[ 97 136  95  95  95 159  95 137 137] : K423
[159 160 159 159  96  97  97 160 110] : K27
[159 138 138 159 159 159 159 138 138] : K845
howmany K845: [159] -> 5
howmany K845: [137] -> 0
howmany K845: [138] -> 4
howmany K423: [136] -> 1
howmany K423: [94] -> 0
howmany K423: [96] -> 0

[124 121 107 107 140 107 117 140] : K716
[118 118 118 108  99  99 118 134] : K236
[140 136 116  99 122 143 118 134] : K423
[145 141 112  88 117 152 113 136] : K914
[119 119 119  93 120 119 120 120] : K222
howmany K236: [118] -> 4
howmany K236: [119] -> 0
howmany K716: [107] -> 3
howmany K222: [121] -> 0
howmany K222: [119] -> 4

[116 108 143 131 118 125 143 124 133 128 118 145] = K222
[133 129 135 152 110 112 132 141 130 139 147 130] = K390
[135 120 132 156 113 114 119 139 136 129 149 129] = K552
[135 130 137 149 110 113 134 138 131 137 147 128] = K326
[138 127 128 142  98 142 115  99 142 138 114 154] = K236
[136 136 127 134 102 149 122 120 133 126 123 152] = K142
[127 127 130 144 103 137 117 100 142 136 117 151] = K27
[132 131 126 136 105 150 120 121 135 125 124 151] = K716
howmany K716: [135] -> 1
howmany K552: [129] -> 2

[123 147 132 107 149 133 140 124 127 144 120 141 123 124 128 150 134 128
 142 133 144 114 120 137 120 116 120 116] : K552
[132 127 128 133 149 145 112 124 131 120 135 128 127 115 136 126 122 142
 115 146 123 122 126 117 129 116 154 120] : K27
[144 131 124 128 114 128 117 115 108 161 140 122 101 137 140 124 140 123
 140 129 141 118 138 121 125 119 127 138] : K142
[132 115 108 117 126 133 131 130 140 132 123 125 118 137 121 119 131 119
 119 146 126 130 141 121 112 119 147 147] : K914
[132 139 108 132 120 133 122 121 128 138 128 128 131 128 117 132 122 128
 119 125 137 142 129 129 133 104 128 125] : K423
[129 131 128 133 143 145 117 139 127 120 138 131 127 115 140 126 122 142
 119 146 126 126 129 121 125 119 154 120] : K390
[142 127 140 133 143 145 112 112 131 120 143 128 127 115 140 130 112 142
 119 146 123 119 143 121 133 119 154 120] : K845
howmany K845: [143] -> 3
howmany K845: [139] -> 0
howmany K142: [140] -> 4
howmany K845: [119] -> 3
howmany K423: [132] -> 3
howmany K845: [113] -> 0

[122 122 121 121 122 122 147 122 122 121 122 122 122 121 122 121 122 121
 122 122 122 122 122 122 122 122 122 122 122 122 122 122 122 121 122 122
 122 121 122 121 122 122 122 122 121 122 122] = K552
[148 126 145 143 134 136 127 140 126 147 124 128 136 143 126 147 136 143
 133 120 120 126 139 131 138 133 131 141 127 131 120 121 126 147 126 131
 140 143 129 143 141 126 122 124 145 129 124] = K716
[134 134 159 156 145 147 136 152 134 136 156 136 147 156 134 161 147 156
 148 128 128 134 152 141 150 143 136 154 136 139 128 128 134 161 134 143
 152 156 147 156 154 128 148 136 159 121 132] = K142
howmany K142: [136] -> 6
howmany K142: [148] -> 2
howmany K716: [122] -> 1
howmany K716: [130] -> 0
howmany K142: [147] -> 4
howmany K142: [155] -> 0

[137 128 121 136 128 135 120 139 129 118 132 126 135 114 124 134 113 122
 127 124 137 136 115 141 136 147 141 134 127 131 115 127] = K423
[137 128 121 136 128 135 120 139 129 118 132 126 135 114 124 157 113 122
 125 114 140 136 125 123 116 132 142 123 141 142 135 122] = K27
[137 128 121 132 128 135 120 139 129 118 132 126 135 114 124 157 113 122
 127 124 137 136 115 141 136 147 141 134 118 127 132 138] = K390
howmany K390: [135] -> 2
howmany K423: [127] -> 3

[110 102  93 153] = K106
[138 138 143 116] = K142
[145 105 105 104] = K236
howmany K236: [105] -> 2
howmany K236: [104] -> 1

[109 109 105 107 107 109 106 109 104 109 109 107 105 109 104 107] -> K914
[105 101 101 103 103 105 102 105 100 106 105 103 101 105 100 103] -> K552
[102  98  99 101 100 102 101 103  98 103 102 100  99 101 108 100] -> K27
howmany K914: [108] -> 0
howmany K27: [102] -> 3

[130 120 124 108 122 123 149 108 127 140 121 162 126 144 131 116 122 131
 116 118 136 145 132 119 123 135 142 156 125] : K222
[116 109 114 116 117 131 128 129 131 129 127 154 128 128 123 116 111 125
 123 116 134 127 133 134 116 128 128 142 116] : K716
[142 130 155 154 117 131 139 142 131 129 127 154 154 126 124 126 112 125
 130 116 142 146 133 133 116 130 142 116 154] : K390
howmany K390: [153] -> 0
howmany K390: [130] -> 3
howmany K390: [125] -> 1
howmany K716: [134] -> 2
howmany K716: [128] -> 5

[127 136 151 126 126] = K845
[128 122 121 121 129] = K423
[128 129 122 132 129] = K326
[131 131 129 130 128] = K142
[128 124 129 121 129] = K27
howmany K142: [131] -> 2
howmany K845: [151] -> 1
howmany K27: [129] -> 2
howmany K845: [126] -> 2

[125 131 124 124 130]  K326
[133 125 125 125 125]  K106
[144 130 141 126 113]  K914
[131 128 122 122  99]  K27
[131 137 131 137 114]  K390
[119 123 126 136 118]  K552
[149 131 138 131 132]  K716
[123 132 116 124 129]  K222
[130 123 127 129 105]  K423
[110 140 125 140 140]  K142
howmany K716: [131] -> 2
howmany K390: [138] -> 0
howmany K106: [125] -> 4

[131 122 129 131 119 110 127 129 121 152 126 132 131 121 133 133 133 123
 131 126 131 127 126 124 137 128 135 132 126 125 120 142 128 133 130 121
 110 125 129 129 121 120 125 129 121 119 166 129 105 123 131 121 110 131
 131 133 130 132 128 125]  K914
[136 126 135 127 132 135 130 128 129 144 117 133 129 130 131 121 127 132
 131 126 109 125 135 124 121 128 129 142 129 122 127 107 140 138 130 135
 129 115 134 132 123 127 111 135 139 140 134 136 128 126 130 126 127 153
 132 126 127 131 129 115]  K716
[124 139 133 128 126 129 127 138 122 136 105 131 129 122 127 128 129 135
 127 127 122 128 131 130 131 131 120 140 134 122 127  96 134 123 132 139
 144 124 119 136 122 136 134 134 126 135 142 126 127 121 132 126 117 139
 135 123 121 131 129 137]  K552
[142 130 134 126 101 134 124 115 126 130 135 124 131 135 127 113 124 127
 123 129 126 136 100 130 129 125 117 130 127 128 128 142 105 122 132 130
 136 131 124 130 133 141 116 124  99 125 136 126 144 131 122 126 121 132
 122 140 132 141 135 139]  K142
[123 130 133 128 111 133 131 130 120 130 129 123 122 133 131 129 131 122
 130 131 131 130 131 123 123 127 135 124 126 127 124 148 129 126 128 140
 134 133 118 129 134 121 119 126 121 129 147 123 131 135 129 126 113 120
 137 145 118 122 129 134]  K106
[131 121 125 133 149 126 127 119 127 136 128 134 126 126 129 140 128 130
 131 129 127 129 129 136 122 127 125 124 133 133 127 139 123 120 129 133
 142 131 119 129 122 132 110 134 131 134 150 126 131 129 130 128 134 123
 136 123 128 123 122 130]  K326
howmany K552: [136] -> 3
howmany K106: [131] -> 7
howmany K914: [123] -> 2
howmany K716: [125] -> 1

[119 117 128 117 117 133] = K716
[130 128 128 127 120 128] = K142
[132 130 120 119 119 119] = K423
[125 125 125 118 118 118] = K552
howmany K552: [125] -> 3
howmany K423: [119] -> 3
howmany K552: [119] -> 0
howmany K423: [132] -> 1
howmany K423: [118] -> 0
howmany K423: [120] -> 1

[124 146 137 128 122 135 128 137 140 101 135  94 119 131 132 137 129 117
 112 151 132 126 137 144 118 138 114 125 138 111 132 139] = K845
[129 135 123 120 124 139 116 127 112 128 139 140 117 128 113 132 124 130
 139 117 118 116 140 113 116 129 123 135 117 117 137 142] = K326
[110 133 119 121 150 123 115 134 123 118 147 123 131 127 117 128 125 125
 134 134 122 125 152 116 128 110 116 134 140 129 127 133] = K423
howmany K326: [124] -> 2
howmany K423: [134] -> 4
howmany K845: [137] -> 4
howmany K326: [139] -> 3

[121 129 127 117 106 131] = K236
[131 131 127 131 131 125] = K552
[134 134 118 118 118 135] = K326
[142 117 143 118 124 135] = K222
[121 131 131 131 156 126] = K716
[128 107 132 107 108 108] = K390
howmany K390: [108] -> 2
howmany K716: [131] -> 3
howmany K390: [106] -> 0
howmany K222: [118] -> 1
howmany K552: [132] -> 0
howmany K326: [118] -> 3

[128 128 128 129] : K27
[129 106 106 106] : K222
[126 131 127 131] : K716
howmany K222: [106] -> 3
howmany K27: [128] -> 3
howmany K716: [132] -> 0
howmany K716: [131] -> 2

[108 130 100 134 128 126 122] = K222
[132 120 132 136 132 126 126] = K236
[154 128 158 116 113 113 154] = K845
[134 127 149 125 114 114 142] = K552
[137 127 132 132 115 121 130] = K716
[122 135 122 135 122 135 122] = K914
[133 120 132 136 118 128 126] = K326
howmany K845: [154] -> 2
howmany K222: [122] -> 1
howmany K222: [125] -> 0
howmany K236: [132] -> 3
howmany K914: [136] -> 0

[138 127 135 142 125 135 126 133 139 127 138]  K914
[134 134 134 135 133 134 133 134 125 133 134]  K106
[136 135 136 136 129 134 126 136 135 127 134]  K552
[131 130 130 131 129 130 129 137 131 129 131]  K423
[125 125 125 125 126 125 126 125 125 126 125]  K142
[124 124 124 123 124 124 124 124 124 124 124]  K236
[126 126 126 126 126 126 126 126 126 126 126]  K222
[106 114 114  97 147 118 152 118 105 148 110]  K716
howmany K914: [138] -> 2
howmany K222: [126] -> 11
howmany K914: [136] -> 0

[118 122 140 144 118 118 136 102 118 143 138 130 153 118  97 151 111 135
 134 103 118 103 146 137 141 125 148]  K326
[149 122 140 144 107 125 136 102 118 143 138 130 153 118  97 151 111 135
 113 103 132 103 159 158 139 146 140]  K423
[131 134 126 160 111  99  98 157 149 119 112  95 141 114 139 142 145 126
  96  96 122 141 139 144  96 128  96]  K27
[128 133 141 152 131 131 141 157 100 151 133 141 154 150 109 124 130 131
 135 142 135 117 135 151 150 141 141]  K106
[131 134 126  98 111  99  98 157 149 119 112  95 141 114 139 154 133 129
 116 153  96 101  96 158 121 143 130]  K845
howmany K106: [134] -> 0
howmany K845: [141] -> 1
howmany K326: [118] -> 6
howmany K106: [141] -> 5
howmany K423: [144] -> 1
howmany K27: [96] -> 4
howmany K27: [144] -> 1

[134 134 153 149 164 129 147 135 143 137 105 143 131 144 143 105 159 110
 128 131 131 164 132 129 135 145 105 155 128 155 131 139 116 134 110 137
 134 110 118 139 149 150 143 145 103 117  90 134 143 122]  K845
[127 125 128 138 113 142 137 123 141 109 139 127 128 127 121 149 124 124
 124 147 119 100 120 114 127 112 139 116 120 122 139 133 132 121 146 101
 126 134 114 136 139 118 118 136 120 142 150 105 139 132]  K27
[106 129 124 142 153 124 138 127 125 146 120 139 120 130 134 118 138 115
 118 127 118 142 129 129 126 149 104 148 129 145 134 113 135 124 133 127
 123 119 131 131 138 146 148 131 124 135 101 129 135 122]  K326
howmany K27: [120] -> 3
howmany K845: [105] -> 3
howmany K845: [130] -> 0
howmany K326: [118] -> 3
howmany K326: [135] -> 3
howmany K845: [143] -> 5

[159 129  94 118 125 149 159]  K106
[155 120 118 118 125 150 112]  K423
[111 113 128 112 128 134 120]  K390
[112 153 113 100 112 100 112]  K326
howmany K106: [159] -> 2
howmany K390: [128] -> 2
howmany K390: [113] -> 1
howmany K326: [100] -> 2
howmany K326: [112] -> 3
howmany K423: [150] -> 1

[142 130 116 130 126 129 131 158 150 142 130 130 127 127 123 121 142 129] = K236
[126 131 131 123 129 131 125 143 129 129 120 127 133 128 131 118 129 130] = K142
[129 126 129 129 128 128 127 126 125 128 130 126 129 127 128 129 127 128] = K222
[129 127 138 127 125 125 139 123 135 132 136 125 132 123 138 118 121 120] = K423
howmany K236: [142] -> 3
howmany K142: [130] -> 1
howmany K423: [125] -> 3
howmany K142: [128] -> 1

[115 125 115 122 122 115 127 123 133 115 117 122 114 137 122 133 127 128
 141] : K106
[121 123 133 114 127 125 133 124 127 133 122 128 122 136 123 131 123 132
 140] : K27
[125 122 133 125 130 124 130 125 126 133 131 132 128 136 123 129 121 133
 140] : K423
[119 130 128 126 134 126 130 122 129 132 119 127 131 123 127 127 124 131
 135] : K326
[125 131 132 132 137 132 128 125 131 131 125 130 129 118 132 128 122 132
 133] : K222
howmany K106: [122] -> 4
howmany K106: [114] -> 1
howmany K222: [132] -> 5
howmany K326: [122] -> 1

[110 101 104 127 147 153 146 132 123 121 127 127 118 111 113 123 143 158
 150 135 118 109 117 127 128 123 119 111 139 152 154 135 113 104 111 119
 134 139 132 131 136 143 145 136 119 112 112] -> K423
[118 122 128 143 150 144 129 107 104 114 124 135 105 125 130 146 152 158
 133 146  96 147 121 139 146 105 131 132 132 140 128 112 101 105 122 140
 146 144 132 127 146 123 127 123 112 105 122] -> K914
[118 122 128 143 105 144 129 107 104 114 124 135 130 125 130 105 152 148
 152 105  96 103 121 139 146 138 131 132 132 140 128 112 101 105 122 140
 152 144 132 127 122 123 127 123 112 104 122] -> K27
howmany K423: [111] -> 3
howmany K914: [146] -> 5
howmany K27: [105] -> 4

[131 135 139 148 115 141 131 128 126 125 126 131 138 136] : K106
[135 116 119 136 119 140 138 130 134 129 119 138 131 136] : K27
[129 154 125 150 116 129  97 128 126 125 127 116 125 119] : K423
[128 149 117 128 149 129 117 149 111 117 117 117 125 149] : K236
howmany K27: [120] -> 0
howmany K236: [150] -> 0
howmany K106: [135] -> 1
howmany K106: [126] -> 2
howmany K423: [126] -> 1
howmany K236: [149] -> 4

[146 109 111 141 140 124] = K222
[118 127 115 143 106 120] = K552
[123 124 112 127 120  99] = K845
[118 139 134 141 135 130] = K390
[139 116 112 128 129 102] = K236
[118 127 115 143 125 143] = K142
[148 123 148 161 141 163] = K326
[144 128 141 141 139 142] = K106
[145 132 143 146 143 145] = K27
[141 110 109 129 131 146] = K914
howmany K27: [145] -> 2
howmany K142: [143] -> 2

[112 130 111 145 106 127] -> K326
[129 153 117 117 123 153] -> K236
[ 99 127 102 114 107 114] -> K106
[132 122 134 122 132 118] -> K142
[125 131 125 122 129 128] -> K222
[114 103 102 100 117 103] -> K390
[148 128 146 137 143 147] -> K423
[124 124 124 122 124 124] -> K845
howmany K845: [122] -> 1
howmany K390: [104] -> 0
howmany K106: [107] -> 1
howmany K236: [123] -> 1
howmany K845: [123] -> 0
howmany K845: [124] -> 5
howmany K236: [153] -> 2

[141 129 128 128 131 128 128 116 129 129 110 117 132 128 125 129 126 124
 136 128 122 124 131 127 128 132 125 126 130 130 120 128 119 124 126 130
 133 103 133 131 126 132 126 127 130 127 129 122] -> K106
[137 124 123 130 127 126 125 132 128 127 135 123 124 132 124 130 127 123
 122 126 131 126 132 129 130 142 130 122 112 127 132 105 129 134 129 130
 125 133 117 125 130 132 125 130 132 130 134 128] -> K914
[127 129 128 128 131 128 128 116 131 129 110 117 132 128 128 129 126 124
 136 128 122 124 128 127 128 132 125 128 130 127 120 136 119 124 126 130
 133 128 133 128 124 132 126 127 130 127 129 122] -> K142
[130 128 127 127 125 131 134 135 125 130 130 134 126 134 126 128 135 130
 132 126 117 131 125 124 127 124 129 133 119 124 123 164 119 127 125 131
 126 129 132 125 121 126 125 124 134 126 133 134] -> K27
howmany K142: [128] -> 12
howmany K27: [125] -> 6

[121 112 113 121] -> K326
[112 112 112 112] -> K914
[157 158 158 158] -> K390
howmany K326: [120] -> 0
howmany K914: [111] -> 0
howmany K914: [112] -> 4
howmany K326: [113] -> 1
howmany K390: [157] -> 1
howmany K326: [121] -> 2
howmany K390: [158] -> 3

